Named turns come first, each shown by rows before and after it. Which turns, in which order, take the first row of each pair that follows to the second? Write the first one first, as in the answered first pair.
U:
[  3   6  -3  -2  -2   1 -15  18  38 -35] -> [ -7  19   1  12  -9  -1 -10  17  28 -41]
[ 31   8  28 -13   8   7 -32  32  13  -7] -> [ -1  36  36  13  -7   3 -19  24 -17 -22]
[  3   0  10  -3 -16   4  20   2 -53  27] -> [  3 -29  13 -20 -12  -3   4  -5 -41  30]
J:
[  3 -24  15 -23  29 -12 -39  -4  63 -16] -> [ -6 -20  14 -17  25 -18 -39  -6  62 -22]
[-16  24   7  22   9 -16  21   5  44   1] -> [ 12  15  32 -13 -19   3  -8  33  18 -20]
[  2  -2 -13 -12   5  15  23  -6 -17  47] -> [-46  18   5   2  -8   4  14 -19 -34  -1]
[ -7  31   2  14  29   5  -7 -28  54  25] -> [ -7  33  43  -9  -7  22 -46   0  16 -26]
K:
[29 18  8 -1  0 14 -2 30 20 -2] -> [ 23  10  -3  -2  -2  12  -8  27  24 -30]
[-32 -21  12   0   7 -12  -1 -37  -6  18] -> [-24 -18  22   3  16  -9  -4 -33  -1  32]
[ 15 -11 -11  27  -3   1  31 -11  -2   3] -> [25 -7 -1 26  3  1 27 -5  5 13]
[ -2 -21  -2 -13  12   0  -4 -23  -5   7] -> [  0 -12   3 -17  10   3  -4 -20  -5  17]
Pairs:
(2 to 3 turns a pair)
[  7 -17 -13  -6  -6   3  18  -8 -22  17] -> [-26 -15  -9   1  -3 -12  -3 -20  -7 -17] : J then U then J
[ -3  -4  13 -10  29 -16 -36 -18  73  19] -> [ 13  10  11  -4  28  -8 -26  -8  77  23] : U then U then U
[ 28  -5  -7  -9 -35  21  23  21 -36  -6] -> [-23 -41 -28  -1   2 -15  22 -36  -5   3] : J then U
[  9  10 -13 -14 -11   9  26  -1 -13  42] -> [ 10   8  -3 -26 -22  16  13  10 -22  28] : J then J
[-12  -9 -21  36  24 -16  46 -12 -17 -12] -> [ 20 -21 -24  21  26  -5  48  -5 -14  16] : J then J
[ 24   9 -28   1 -15  16   1  26   7 -15] -> [-14 -11 -20  -4 -14   6 -18   4  -9 -40] : J then J then U
[-17 -42  -1 -37 -15   6 -12 -13 -43  -2] -> [ 30  -4  -1 -25 -10  23   9  13 -34  42] : K then U
[  6  -4 -49 -10  -9  -3  54  -3   3 -13] -> [ 27  -1 -31 -26 -23   7  37  20   1 -30] : J then U then U
[ 21  34  -2   7  37  -9  -7  13  40 -41] -> [  5   9  -1  -9  41 -21 -26   1  37 -44] : U then U
[ -2 -37   2 -26   8 -11 -15 -15 -14  14] -> [-13 -19  18  -9  22 -16 -12 -21  -5  31] : J then K then K
[-19  56  -7  36  21  -7 -13  -7  35   7] -> [-38  41 -30  31  11 -10  -2 -23  25 -22] : K then K
[-13 -23 -11  -4   8  -8  -1 -24 -14  -4] -> [  6 -11   7   0  17  -3  -4 -18  -6  31] : K then K
[-24  28 -17  37 -16  -4  -7   8 -30 -31] -> [ 44  23 -27  18  -4  19  -3  40  14   1] : U then U
[ 18 -17 -38 -10  13   9  12  -3  28 -25] -> [-18 -24 -35  -5   6  -2   8 -19   9 -38] : U then U
[  1  17   5  39 -29 -17 -24  -1  15 -19] -> [ 29   7   9  15 -36  -3 -31  12   6 -11] : J then J then J
[-32  27   2  35  25 -22  18 -23   5  26] -> [-20  38  43   8 -14  -2 -20  21 -16 -31] : U then U then J
[-18 -12 -12  -7   5 -13   7 -13  11 -22] -> [-10 -15  -3 -18  -2  -8  -4  -2   2 -29] : J then J then J
[-16 -26   9 -36 -16  -6 -21  -3 -15 -35] -> [ -9  25   7  -1 -32   4   7  14 -31 -39] : U then U
[ 11   0  28 -11  19   4 -36  12  44 -13] -> [ -3   5  31  -2  18  -2 -39   8  41 -18] : J then J
[-28  37  -1  32  14   0  -6  -5  10   7] -> [ 18  30   8   5   0  22 -26  27   9   6] : U then J then U
[-11  -5  24 -15 -22   9 -20   9 -30 -19] -> [-11  11  15   4 -23  11   5   6 -47  -1] : J then U then J
[ 27 -23 -50 -19 -18  15  46  -2 -41  30] -> [ 24 -19 -26 -35 -38  22  27  15 -63   0] : J then J
[  5   2  24 -22  -4 -12 -34  27  22 -47] -> [-21  10  16   1   7 -27 -28   9  33 -50] : J then J
[ 14 -47  -1 -37 -27  10  -5  -6 -37  -1] -> [ 29  -3   5  -5 -31  22  18  13 -44  22] : K then U
[  4   1   1   3 -10   6   8 -12 -32   8] -> [ 26 -11 -14  -7   7   2   8 -16   3  23] : U then J then U
[  7   2 -10 -16 -26   9 -13  12 -14 -27] -> [ -5 -22 -36  -6   4 -12   0 -23   8   7] : J then U then U
[ -2 -12 -34   6  12 -16  10 -19  25  20] -> [ 13 -19   6 -28 -19   5 -32  12  -1 -24] : U then J then U
[  6  10  -4  12 -18   9  22   5 -50  31] -> [-16 -44  -5 -17  -1  -8 -11 -21 -19  26] : J then U
